Each row is where one point has got to under a steady rotation. How many steps took it there?
The counts run from 0 to 614.
[165 116 152 139 191  79  95 155  99 123 127 148 138 169 117 104 139 122
 144  94 146 117 116  92 125 159 145 157 140 117 153 113 103 144 145  94
 113  84 109 176 139] | 160
[119 162  72  82 156 111 125 183 142 127 117 111 143 120 120 155 175 103
 129 182 114 118 136 153 123 104 110  91 146 109 183 149 152 111  98  98
 141 121 124 112 131] | 135
[ 96 160 116 104 126  96 159 119 171 141 112 113 119 116 130 173 126 109
 104 182 100 126 157 156 114 103  94 105 162 165 143 167 174 104  93 134
 140 136 124 108 114] | 150
[148 181 140 115  59 107  97 111 149 127  72 131 155 180 128 141 132 113
  90 113 117 126 134 132 125  96 128 115  87 127 108 171 152 143 134 134
 165 127 134 113 101] | 573
[138 130 117 110 148 122 138 137 123 103 127 114 100  78 108 118 121 129
 141 165 123 132 160 119 148 158  57  87 167 121 125  81 138  85 174 121
 104 121 133 179 109] | 586
[124 143 172 171 127 104 160 163 114 157 110 140 161 112 125 119 119 146
 133 159 103 101 161 120 132 115  90 113 205 122 144 126 153  93 126 153
 150 138 167 159 142] | 12
[146 125  81  86 150 135 134 144 116 106 173 146 100  88 112 147 107 126
 102 145 149  93 126 128 143 165 120 133 127 170 121 115 143 133 162  80
 135 139  52 154 124] | 379
[150 144 141 132 166 123 145 145  94 109 170 160  73 108 121 134  98 126
 105 144 169 102 125 152 129 171 105 120 155 158 136 125 113  76 126 131
 113 160  71  93 133] | 462
[166 107 174 140 183  96 124 117 139 109 124 116 107 158 119 107 114 104
 133 104 151 142 135  92 115 171 117 150 139 144 111 101 100 108 155  95
  96  95 111 195 118] | 431
[130 133 127 116 115 102 117  78 169 108 125 102  93 111 109 137 118 134
 118 147 111 156 160 120 126 166  75 123 133 158  92 112 146 115 170 108
 120 106 124 193  88] | 232
[125  98  94 119 151 121 170 165 102 172 137 130 130 181 102 152 137 103
 145 148 125  92 121 133 146 107 126 152 109 102 173 147 108 127  86 132
 117 137 142  55 141] | 290
[134 103 112 137 158  79 112 126  86 156 144 144 108 195  98 139 148 128
 148 108 130 115  99 119 142 148 134 178  95 103 166 137  92 162 106 124
 103 105 126  81 129] | 291
[186 119  99 105 139 177 131 186 117  93 143 108 104 130 107 114 142  93
 135 146 169 110 127 131 133 151 106 120  86  91 118 103  87  82 145  85
 127 145 114 126 123] | 139
[120 116 137  97 203  54 135  97 125 136 121 149 114 155 123 147 107 110
 124 112 129 126 128 108 131 145 135 141 161 172 158 127 138 151 131 113
  85  85  84 147 128] | 44
[164 141 137 111 205  92  92 160  96 102 138 158 114 141 125 116 137 117
 122 100 162 116 107 116 123 163 144 134 140 137 158 114 111 129 142  92
 111  96  69 149 140] | 446
[167 156 193 168 142  87 100 132  69 125 130 184 126 161 126 102 102 146
 106  83 156 103 116 118 135 156 133 139 147 138 131 128 115 122 151 147
 129 122 100 125 134] | 261
[155  76  96 117 127 170 186 173 116 159 154 128 157 151 105 141 106 102
 135 145 135  65 137  95 151 123 136 168  99 125 118 121 118 137 135  96
 151 151 116 138 137] | 226
[141 133  99  72 152 133 153 170 151 121 109 123 170 110 129 140 119  90
 116 149 126  93 154 102 131 106 131 103 153 151 134 121 170 139 149  80
 150 119  94 196 131] | 180
[141 185 136 111 158 107 123 168 125 111 108 133 111 136 133 138 149 100
 113 158 143 129 131 167 113 115 106  80 156 115 169 153 126  68  93 140
 117 137 119  67 132] | 507
[127 101 100  97 118 112 155 101  80 146 124 153 119 113  92 137  86 132
 135 130 118  96 146 104 196 138  82 116 128 128 126  84 151 155 188 147
 100 131 127 134 116] | 602
[151 103 115 119 192 111 129 156 152 119 141  91  96 176 113 134 160  83
 148 144 145 142 120 127 101 150 125 154 111 114 154 135  85  92  92  84
  97 103 125 115 123] | 206
[158 178 157 105 118 131 134 129 129  88  82 127 110 117 126 120 111  91
 108 144 146 134 156 147 131 120  79  55 142 125 120 117 135  61 149 151
 108 148 132 115 111] | 15
[136 154  95  81 108 103 107 120 163 130 103 112 137 187 121 162 146  92
 102 126 118 124 121 135 114  98 149 138  71 142 130 180 143 158 107  98
 152 112 110  99 107] | 288
[140 136 133 100 177  69 101 125 151 114  77 106 132 166 119 125 161  89
 149 124 118 160 140 105 117 126 110 108 142 108 155 119 125 123 134 103
  88  70 150 166 111] | 183
[127 108  96 100 135 122 152 121  96 130 129 129 106  88  93 129 110 132
 152 157 117 115 159 116 181 151  60  99 152 114 135  72 142 116 184 134
  97 128 139 153 113] | 316
[155 159 133 165  63 153 128 175 102 146 148 150 146 143 120 126 124 146
 100 145 133  81 126 148 131 124 126 144 104 118 114 162 128 113 114 135
 199 173 127  92 133] | 527
[159 102 134 148 117 122 112  99 144 122 169 115  91 161 104 126 117 136
 121 116 142 130 122 110 118 188 119 192  83 151  83 127 103 132 150  89
 141 118 100 168 102] | 209
[131  96 125 183 150 121 150 177  92 164 181 127 111 140 103 128 146 155
 163 165 122 100 128 135 136 161 100 170 144  96 158 126  96  97  99 127
 134 141 151 108 140] | 275
[143 103 107 138 166 117 139 165  49 148 172 165 106 125  96 120 123 148
 145 136 144  80 115 125 167 163 108 146 141 106 165 100 105 129 142 133
 111 137 112 100 148] | 91
[171 139 159 107 157  89 105 110  98 104 106 169 122 163 123 117  96 111
 100  72 163 110 118 102 140 147 143 132 121 158 118 116 127 150 169 117
 109 104  74 149 122] | 532
[122 178 149 104 180  49  95 130 122 116  92 158 140 131 136 131 134 121
 111 119 123 127 131 127 120 123 127  93 183 152 169 139 162 137 132 123
 111  88  99 152 131] | 198
